Rows are one point carried round by a steady rotation, each followed by how many ticks it has turned.
The counts run from 0 to 576.
[ 0.08 -1.58  2.01 -3.04 -0.99 -2.75 -0.83  1.55 -2.00  0.92  3.10 -0.26
 -0.41 -2.13 -1.94 -0.93 -1.03  5.20  0.75 -2.29 -0.96  0.81  0.13 -0.58
  0.89  1.13  0.17 -0.38  0.44  3.07  0.86 -0.93  1.22  0.18  3.12  0.32
 -3.04 -0.78  2.24  0.70  2.17 -0.88  1.03 -3.02 -0.38  0.45 -0.84 -2.10
 -0.14  3.02 -3.17  0.28 -2.47 -0.36 -1.62  3.02  0.13  0.05 -0.74  3.23
 -0.59  2.51 -0.80  0.97 -0.08 -1.74 -1.55  1.60  0.10  0.44 -2.06 -1.09
  0.65 -0.56]
334
[ 1.78  0.89  1.92 -3.85 -2.01 -2.45 -0.49  3.95  0.43 -2.42  0.09 -0.33
  4.01  0.56 -3.40  1.21  3.33  1.41 -0.13 -1.58 -1.14 -0.17  0.79 -1.39
  2.33  2.06 -0.41 -1.10 -1.32  3.00  1.71 -1.06  1.00  0.11  0.73  0.45
 -5.62 -0.41 -0.97 -1.38  2.60  0.05 -1.38  0.68  0.28  1.34  1.23 -1.15
 -0.84  0.31 -0.86 -2.53 -0.91  0.72  1.88 -1.17 -0.07  2.08 -0.60 -0.37
 -1.19 -0.15  1.35  0.57  1.64 -1.93 -3.26  2.54 -0.60 -2.32 -0.41 -0.87
 -0.34 -4.03]
397
[ 1.46 -0.79 -0.39  0.58 -0.94 -2.56 -1.32  4.90 -3.68 -0.33 -0.66 -0.49
  2.41 -3.32 -1.68 -1.69 -0.48  3.23  3.02  1.66 -4.12  0.81  0.87 -3.09
  1.75 -0.53 -1.28  1.06  1.16  1.58  1.38 -0.06 -2.28 -0.33  0.63  2.03
 -2.29 -1.53 -0.24 -0.82  3.04 -1.27  1.34 -0.33 -1.07  3.34 -0.94 -2.45
  0.61 -0.82 -1.95 -0.60 -0.29  0.15 -1.15 -0.44 -2.15  1.92  0.55  2.12
 -1.17  0.52 -2.45  0.01  2.29 -0.22 -2.09  1.89 -2.51 -0.63 -3.60  0.82
 -1.43 -1.62]
162
[-1.40  1.03  2.64 -1.55  0.88 -2.42 -0.99  0.42  1.74 -2.43 -1.37 -1.68
  4.57 -0.92 -2.53  1.12  2.07 -2.18  0.71  2.29 -0.78  0.66  1.82 -0.97
  1.14  1.21  0.65 -1.93  1.01  2.69  0.27 -2.11  2.71 -1.17  1.94 -0.08
 -0.04 -2.70 -2.28 -1.86  2.20  2.40 -0.66 -0.76 -0.63 -0.89  0.31  0.81
 -0.64  3.36 -1.07  0.96 -0.83 -0.88 -0.63 -2.35 -2.51  3.25 -1.49 -1.61
 -0.09 -0.57 -1.32  0.32  0.50 -3.94 -0.01  3.02 -0.76 -1.49  1.11 -0.29
 -1.32 -1.68]
135
[ 0.51 -0.84 -0.19 -1.78  0.31  1.52 -1.98  0.79  0.12 -2.86 -3.14  0.88
  5.67 -2.67 -1.19 -0.35  1.68 -1.62  0.48  1.07 -1.61 -1.15  1.92 -1.44
  0.77  0.45  1.59 -0.25  0.76  2.46  0.22 -1.62  2.46  0.22 -0.82 -0.07
  0.88 -0.14 -1.33 -0.24  1.36  3.92 -0.65  0.82  0.52 -0.87  1.18  2.13
 -0.24  2.66 -3.19  1.47  2.18 -0.35 -2.79 -1.87 -0.70  3.32 -1.37 -0.42
 -1.31  0.84  1.05 -0.24  0.43  1.84  1.27  0.91  1.40 -1.92  0.76  1.99
  0.60 -0.92]
443
[-0.09 -4.92  0.25 -3.83 -0.34  1.23 -1.77  1.18  0.02 -2.12  1.00  1.82
  3.40 -3.56  1.74  0.72  2.24 -0.17 -1.38 -2.13 -1.62 -0.09  1.62 -2.87
  1.60  1.27  0.56 -0.54  2.14  4.09 -0.64  0.50  2.53 -1.22  1.85 -0.28
  0.67 -0.36  1.26  0.42  0.52  1.27  0.16 -0.59  1.80  1.60  0.86  0.13
 -2.38  2.94 -4.04 -1.58 -0.66  2.14 -1.61  0.50  1.91 -0.39 -1.52  2.84
 -0.66  3.09  0.23 -0.42  0.13 -0.60  3.05  1.04 -0.62 -0.99  2.35  0.99
  1.25  0.16]
181
[-0.33 -0.62  0.72 -3.57 -1.28 -1.52 -1.76 -1.43  0.80 -2.34  0.96 -1.55
  4.51 -1.14  1.00  1.30  2.70 -3.78 -0.85 -1.90 -1.50  1.52  1.82 -2.15
  2.83  1.69  0.68 -1.23  2.01  1.32 -1.59 -2.67  2.77 -0.72  2.08  0.50
 -0.93 -1.67  0.61 -0.75  0.71  2.60  0.59 -0.61  0.33 -0.94  1.82  3.30
 -2.01  4.38 -3.19 -0.37 -0.29 -1.54 -0.67  1.61  0.92  0.71  1.29 -0.31
  0.11 -0.92  0.43  0.73 -0.49 -1.17 -0.82  2.67  0.61 -2.28  4.16 -1.58
 -0.28  0.32]
47
[ 1.47 -0.47 -1.81  2.69 -1.34  1.32 -1.54  0.68 -1.39 -1.57 -0.30 -1.72
  3.97 -1.61  1.08 -2.12  1.75 -1.58 -0.05  2.81 -0.90 -1.70  0.87 -1.51
 -0.30  0.61  1.00  0.34  1.84  0.02 -0.25  3.22  0.34 -0.02  0.39  3.34
 -3.55 -0.27  1.75  1.40  1.54  1.46  3.32 -0.26  0.89 -0.32 -1.25  0.85
  0.81  1.85 -2.18  2.89  0.98  1.25 -4.19  0.95 -3.37  2.14 -0.17  0.35
 -1.71  1.71 -0.46  0.06  4.61  2.94 -1.19  2.63 -1.62  2.92 -0.30 -1.66
 -1.27 -1.67]
154
[-0.35 -1.43  0.76 -0.63 -2.28 -2.56 -1.20  0.42  0.58 -0.98  1.58 -0.41
  0.22  1.48 -3.24 -1.75 -1.38  1.51 -0.12  0.05  0.52 -0.40  0.70  0.35
  0.65  0.19 -0.14 -0.56 -0.18  0.58 -0.49 -2.17  3.13  0.97  2.28  0.52
 -4.09  0.52  0.88  0.22  0.20  3.16  0.93 -2.88 -0.18  0.82 -1.74  1.84
  1.78  5.22 -4.05  1.40 -1.24 -1.28 -2.80  3.56 -1.24  1.15 -0.63  1.71
 -0.21  3.51  0.65  2.99 -0.91 -1.96 -0.76  4.88 -1.96 -0.52 -0.38 -0.73
  0.72  1.11]
562
[ 0.20  1.39  3.52  0.44 -0.62 -2.12 -2.21  0.65 -2.23 -1.11  0.86 -1.69
  1.51 -1.17 -3.37 -2.95 -1.02  1.25  2.69  0.70 -4.61  2.10  3.21 -0.78
 -0.07 -0.12  1.01 -2.17 -2.28 -2.63  0.09 -4.08  2.02 -0.86  1.12  1.23
 -0.25 -3.36  1.46  0.20  0.07 -0.96  2.66 -0.11 -0.91  1.05 -3.09 -0.39
 -0.22  2.37 -2.60 -0.37 -3.73 -1.55 -0.77  1.36  1.02 -0.88  0.29  0.72
 -0.70  0.48 -0.17  0.47  2.44  0.45  0.42  0.40 -0.28 -1.52 -1.08  3.46
 -1.36 -0.12]
424
[ 0.29 -4.24  1.60 -2.38 -0.22  0.65 -0.89  2.93 -0.84 -1.19  1.00  1.53
  3.71 -2.52  0.47 -1.61  0.81  0.99 -0.13  0.48 -2.50  1.30  1.77 -3.10
  4.40  2.47  0.70 -0.52  0.65  1.65  0.03 -0.88  1.55 -0.27 -0.14  0.69
 -0.25 -0.51  0.77  0.50  0.79 -0.70  1.17  0.72  0.51  3.46  0.86 -2.03
 -2.67  0.92 -2.44 -2.34 -2.65  1.93  0.15  0.06  3.11 -0.54 -0.94  2.36
 -0.31 -0.01 -0.45 -1.96  1.73 -0.20 -0.28 -0.84 -0.97 -2.07  1.99  3.14
 -1.02  0.60]
180
[ 2.60 -0.11  1.07 -2.31 -2.09 -2.29 -1.12  2.25  1.28 -2.58  0.87 -0.20
  4.18  0.55  0.33  0.70  3.61 -1.59 -1.46 -2.13 -1.62  0.10  1.16 -0.60
  3.72  2.04 -0.31  0.50  0.27  0.50 -0.92 -2.12  0.42 -0.20  0.83  1.88
 -4.08 -0.95 -0.45 -1.98  1.60  3.59  0.68 -0.21  1.55  1.17  0.25  1.91
 -0.59  1.92 -1.02  1.04 -1.84  1.80  0.32  1.38  2.91  0.27  1.64 -1.71
 -0.78 -0.19  3.24  1.71  1.67 -1.19 -2.87  3.13 -0.23 -3.50  1.68 -2.41
 -2.00 -0.28]
554
[ 2.52 -2.38 -1.56  1.39 -2.92  1.79  0.45  1.18  1.75 -0.84 -1.65  0.85
  2.93 -1.30  0.99 -0.02 -0.14 -3.49 -0.40  1.78 -2.56 -0.72 -0.61 -0.78
  1.28  0.93 -0.26  2.09 -1.34  1.07 -1.27 -2.17  0.62  1.09 -1.25  3.85
  0.59  0.10  1.20 -1.64  2.01  4.26  1.75 -0.38  1.68  0.01  0.67  1.31
  0.17  2.97 -0.69 -0.34  1.48 -0.10 -2.68 -2.63 -1.59  0.60 -1.88  2.90
  0.55  4.63  0.71  1.61 -0.12  3.18 -0.25  1.44 -0.44 -1.27 -0.37 -0.27
 -1.30 -0.67]
299
[ 3.34 -2.96 -2.39 -1.51 -2.55  0.39 -2.25  2.22 -1.44 -2.26 -1.08  1.78
  3.10 -1.95 -1.34 -0.52  0.30  0.08  0.08 -0.88 -2.43 -1.07  0.49 -2.64
 -0.52  0.11 -1.35  1.46 -1.19  0.68 -0.40 -0.80  0.14 -0.04  0.23  1.79
 -1.53  0.45 -0.12 -0.39 -0.02  2.04  1.35  0.02  1.92  1.48  1.49  1.78
  0.34  3.10 -3.72 -0.18  3.21  0.47 -2.98  1.02 -0.27  2.35 -0.33  3.31
 -0.71  2.76  3.71  1.91  0.93  0.83  1.44  2.35 -1.42 -1.25 -0.47 -0.13
  0.05 -1.21]
165
[-1.75  0.78  2.83  0.75  1.37 -0.52 -0.53  2.18  1.63 -1.37  0.78 -0.34
  3.64 -2.56 -3.64 -2.14 -1.73  0.46  2.67  2.16 -3.10  0.71  2.53 -0.48
  3.62  0.98  2.61 -0.26  0.66 -0.24  0.63 -4.74  2.20  0.30  0.05  1.13
  2.26 -2.03  0.48 -0.87  1.41  1.46 -0.22 -1.84 -0.14  1.96 -1.34  0.02
  0.88  3.47 -1.27  1.79 -2.34 -2.57 -0.96 -1.58 -0.64  1.19 -0.88 -1.94
  0.73 -0.10 -1.33 -1.13  1.89 -1.24  1.03  0.86 -1.40  0.53 -0.56  4.12
 -3.30  1.76]
285
[ 2.01 -1.46 -0.52 -2.31 -0.44 -1.96 -3.28  2.00 -0.35 -2.14  0.42  1.34
  3.99 -1.89 -1.80  0.83  3.05  1.79 -1.79 -1.37 -1.42  0.95  0.97 -3.94
  3.04  0.78  1.81 -2.76  2.43  1.62  0.24 -0.89  2.10 -0.53  0.76 -0.87
 -1.96  0.25  1.17  0.74 -0.23 -0.88  2.23 -0.95  0.40  1.00  3.06 -0.95
 -2.23  1.31 -3.09 -1.07 -0.39 -0.34 -0.88  1.92  1.26  1.80 -0.30  0.76
 -1.32 -2.58 -1.14 -0.62  2.01 -0.04  0.89  1.84  1.35 -0.62  2.87  1.94
 -0.34 -2.81]
102
[-1.84 -0.65  3.89 -3.43  0.15  0.44 -0.36  2.05 -1.97 -1.48  1.30  0.14
  2.94 -2.50  1.63 -1.74  1.30  0.58  0.42 -0.95 -2.27  0.30  3.72 -1.59
  1.79  2.86  0.42 -0.39  1.80  1.78  0.30  0.02  0.83 -0.98  1.13  1.21
  0.86 -3.37  1.46  0.00  1.52 -0.75  0.16  1.61  0.82  1.87 -0.91 -1.20
 -1.28  2.60 -2.02  0.03 -2.46  2.62 -1.21  0.15  2.94 -0.05 -0.04  1.15
 -2.37  0.49  1.17 -2.97  3.51 -1.07  0.32 -0.22  0.44 -1.15 -0.25  0.77
 -1.01  0.06]
264
[-1.00  0.69  3.06 -0.86 -1.28 -1.85  0.93  0.49  0.11 -0.27  3.11 -0.25
  2.62 -1.94  0.07 -0.61 -0.34 -0.69  1.57 -2.11 -4.35  2.50  3.31 -1.54
  2.51  1.68  2.07 -0.82 -0.59 -1.84  0.42 -5.39  1.14 -1.34  1.64  1.40
  0.82 -3.22  2.31 -1.83  1.73 -1.12  2.06 -1.37  0.52  1.03 -0.52 -0.24
 -1.78  3.52 -0.98 -0.99 -2.64 -0.05  0.51 -0.95  0.96 -1.18 -0.39  0.21
  2.02 -0.69 -0.04 -1.17  2.44 -0.99  0.55  0.62  0.18 -0.71  1.15  1.57
 -2.65 -0.16]
196
[ 1.69 -0.05  1.57  2.42 -1.26  2.31  0.72 -0.66  0.21  0.53  0.50  0.26
  2.62 -1.51  1.54 -3.00 -0.25 -1.50 -0.66  0.21 -2.23 -1.22  1.61  0.77
 -0.06  0.64  2.84  0.27 -0.30 -1.67 -1.05 -1.28  2.18  1.79  0.01  2.16
  0.92 -0.10  4.39  1.49  1.28  3.05  3.56 -1.00  0.48 -0.26 -0.09 -0.32
  1.20  4.23 -1.63  2.44 -1.91  0.15 -3.62 -0.35  1.37 -0.20 -3.13  1.49
  0.23  2.80 -0.43 -0.95  2.09  3.62  0.58  0.51  0.46  0.65 -0.16  0.66
 -1.32 -1.16]
433
[-0.39  0.38  2.45 -2.16 -1.40 -0.78 -1.06 -0.26  1.59 -3.18  1.07 -0.56
  4.66  0.14 -1.08  0.41  1.89 -1.33  0.19 -2.43 -1.39  0.00  3.07  0.08
  3.03  2.23  1.70 -2.08 -0.58 -0.93  0.16 -3.72  3.98 -0.30  1.81 -0.79
 -1.12 -0.70  0.17 -0.20  0.76  0.77 -0.26 -0.45 -0.66 -0.24  0.95  2.46
 -1.80  4.02 -2.92  0.31 -0.67 -0.22 -0.31  1.60  1.72  1.67  0.69 -1.74
  0.53 -1.63  2.14 -0.44  1.37 -0.37 -0.69  1.80  2.26 -1.54  3.64  0.01
 -0.82 -1.43]
119
[ 2.13  0.02  3.40 -1.44 -0.39  0.69 -1.46  1.93 -1.59  0.06  1.37  0.56
  2.37 -1.51  0.41 -0.91  3.73  0.35  0.59 -2.59 -0.01  0.44  3.18 -0.65
 -0.65  2.33  0.87 -1.27 -0.63 -0.57 -0.33  0.62  1.56 -0.48  1.64  0.64
 -2.42 -1.50  2.20 -0.55  0.66  2.24  2.25  0.04 -0.95  1.20 -0.48  0.63
  0.82  2.81 -1.68  0.10 -1.86  1.73 -3.02  2.83  3.88  0.13  1.84  0.56
 -2.46  1.05  3.06 -1.91  3.74  0.71 -1.80  1.41 -0.68 -1.42  0.87 -0.30
 -1.02 -2.25]
415
[ 0.56  2.56  3.40  1.59 -2.08 -1.00  0.67  0.66 -1.94 -0.23  2.39 -3.27
  0.73 -0.57 -1.73 -2.10 -1.27 -0.17  1.11  1.26 -3.30 -0.72  2.22  1.73
 -0.99  2.01  2.42 -0.88 -2.67  0.17  1.32  0.02  1.87  1.21  2.64  1.51
 -1.54 -0.52  2.42  0.50  2.43 -2.03  2.02  0.27  0.44 -1.18 -4.09 -2.51
 -0.26  3.40 -1.45  1.63 -2.69  1.55 -1.97 -1.80 -2.33  0.43 -3.77  1.19
 -1.14  3.29 -0.65 -0.11  3.09  1.51 -0.80  0.53 -0.41  0.67 -3.54  1.84
 -0.11 -2.26]
501
[-1.30  1.13  2.62  0.60 -0.60 -3.26 -2.98  1.06 -0.50 -1.48  1.08 -1.99
  1.35  0.64 -4.17 -3.16 -0.30  2.19  1.37  0.97 -0.39  0.62  1.36  0.30
  3.04  1.69  0.35 -1.37  0.92 -0.23  0.83 -1.57  1.76  0.42  1.92  0.68
 -3.49 -1.57  0.66  0.11  0.20  0.58  0.19 -3.16 -2.30  1.47 -2.69  0.36
  1.76  1.49 -3.29  1.10 -3.47 -0.93 -1.08  3.44 -0.11  0.13  0.68 -1.29
 -1.20 -0.41 -2.04  1.49  0.05 -2.18 -1.24  4.36 -1.72 -0.67 -0.75  0.42
 -1.68  0.29]
563
[-2.58 -1.51  3.49 -4.15  0.38 -0.57 -1.87  0.22 -1.35 -3.03 -0.06 -1.50
  3.18 -1.20 -1.60 -0.47  1.10  2.29  0.61  0.25 -1.78  1.14  2.62 -1.47
  1.72  2.29  0.91 -2.24  0.26  2.97  1.42 -1.18  2.49 -1.75  2.47 -0.93
 -1.06 -1.65 -0.05  0.65  1.37 -1.23 -0.33  0.69 -1.70  2.48 -0.83 -1.45
 -1.96  1.17 -3.90 -2.23 -0.98 -0.13  0.16  0.62  1.28  0.56 -1.92  1.41
 -2.79  0.61 -1.94 -1.79  0.22 -1.13 -0.80  0.90  0.68 -1.90  1.52  2.57
  0.31 -0.78]
185
[-0.41  1.38  2.98 -4.30 -1.05 -1.20 -0.10  0.61 -0.86 -0.47  2.24 -0.50
  2.19 -1.01 -2.78  1.74  1.00  2.85  1.67 -0.72 -1.93  0.29  2.35 -1.44
  2.40  2.28  1.53 -3.42 -0.40  1.80  2.17 -2.57  1.35 -0.62  2.65 -1.19
 -2.21  0.93  0.67 -0.20  3.56 -3.05 -2.65 -0.37 -1.45 -0.74  1.44 -0.57
 -1.90  2.76 -2.95 -1.25  0.79 -1.63  0.17  0.63 -0.55  4.57 -1.82  0.86
  1.25 -0.52 -1.03 -2.17  1.07 -2.13 -1.22  1.35  0.21  0.21  0.50  0.31
  1.18 -2.95]
34
[ 1.49 -1.65 -2.02 -0.23 -2.53  0.29  0.73  2.39  0.15  2.14 -0.19 -0.31
  2.09 -1.36 -0.72  0.31 -1.46  1.61  0.24  2.05 -1.52 -1.05 -1.16 -1.95
  2.32  1.69 -0.08  0.19  0.34  2.65 -0.59 -1.90 -1.45 -0.22  0.50  2.98
 -2.52  1.55  1.83 -0.69  3.66  0.69  1.03 -3.52 -1.58  0.71  0.56 -1.35
  0.89  0.83 -1.19 -1.46  0.07 -1.69 -0.14 -1.75 -2.44  1.98 -2.91  4.27
  0.36  3.38 -4.74 -0.25 -0.98 -0.35 -3.70  1.97 -1.41 -1.66 -0.96 -2.01
  0.14 -1.05]
384
[-0.41 -1.51 -1.05 -0.73 -0.94 -1.82 -0.60  2.07  0.96 -3.38 -0.31 -0.39
  4.64 -1.56 -0.95 -0.26 -1.74 -0.36  0.64  0.90 -4.45  0.28  1.16 -3.55
  5.85  1.67  0.92 -0.38  3.09  0.08 -0.81 -3.06 -0.43  0.27 -0.46  2.95
 -0.94 -0.30 -0.59 -0.19  2.73 -0.60  0.09 -1.87 -0.07  1.77  0.77  0.15
 -1.26  0.57 -2.93 -0.30 -0.65 -1.56  1.29 -1.74 -0.82  0.33  0.33 -0.19
  0.69 -2.90 -3.52 -0.88 -0.42 -1.71  0.80  2.58 -0.49  0.40  1.33  2.13
 -2.36  1.04]
458
[-0.18 -0.93  0.76 -0.65 -4.88 -0.52 -1.83 -1.22 -2.07 -1.08  2.10 -2.67
 -0.44  0.68 -1.63 -0.55  0.10 -0.04 -0.43 -1.49 -1.12 -0.50  1.12 -1.65
 -0.82  1.60 -0.59 -1.25 -1.70 -0.97  0.00 -0.03  0.29 -0.49  1.61  2.10
 -5.60  0.55  3.02 -0.07  2.12 -0.92  2.74 -0.78 -1.10 -0.10 -1.43  2.34
 -0.83  3.83 -3.01  0.12  0.20 -0.51 -2.42  4.46 -2.87  1.03  1.07  2.07
  0.71  2.83  0.64  1.41  0.99 -0.13 -2.01  4.37 -1.94 -0.82  0.45 -2.00
  0.53 -2.55]
478
[-0.37 -1.04  0.46 -2.50 -1.62  0.75 -0.99  1.09  1.36 -2.63 -0.16 -0.41
  5.12 -0.83  0.28  1.91  2.85 -2.45 -2.66 -0.84 -0.76  0.18  0.37 -2.29
  2.61  2.71  1.74 -1.62  0.89  3.35  0.06  0.08  1.75  0.44  1.08  3.00
 -2.06  1.45  0.84 -0.03  3.75  0.78 -1.46  0.16 -0.52 -1.03  2.70  1.07
 -1.57  1.83 -3.56 -0.38  1.64 -0.44 -0.89 -1.23 -2.15  1.76  0.19  0.61
 -1.39 -0.62  0.27 -0.66  0.77  2.82 -2.50  1.12  1.65  0.67  2.07 -1.97
  0.75 -1.95]
532
[-0.49  2.34  1.70  1.80 -1.95  1.73  0.54  1.25  0.33 -1.44 -0.37 -2.18
  3.83 -0.34 -3.23 -1.69 -1.04  0.43  2.44  3.74 -2.68 -0.98  2.84  0.01
  1.04  2.31  2.47 -1.59 -1.35 -0.30  0.90 -2.42  0.51  0.32 -0.41  2.02
  0.16  1.81  1.09 -0.12  3.58 -3.08  0.49  0.46 -1.15 -0.17 -1.40 -1.52
 -1.00  0.47 -1.53 -0.23  1.20 -1.09 -0.71 -3.37 -4.47  3.14 -2.00 -0.82
  0.57  1.15 -2.67 -2.69  1.74  1.27 -0.04  1.15 -0.01  0.93 -1.57  1.95
 -1.59 -2.37]
446
[-1.62  1.41  0.21  0.73 -0.72 -0.67 -1.07  1.25  0.35 -3.93 -1.75 -2.63
  5.00 -0.75 -3.70 -2.03 -1.03 -0.67  2.52  3.53 -3.30  0.15  1.72 -1.25
  3.25  0.86  1.38 -0.82 -1.05  0.66  0.70 -3.27  0.70  1.52 -0.14  2.93
 -1.25 -0.18 -1.07  0.50  3.25 -0.38 -0.33 -1.57 -1.05  1.30 -1.10 -0.67
 -0.24 -0.23 -2.35  0.07  0.02 -1.63  0.38 -2.34 -2.96  1.56 -0.83 -0.69
 -0.73 -0.84 -2.95 -0.65  0.86  0.69 -1.95  1.00  0.27 -1.00 -1.68  1.96
 -2.51  1.03]
374
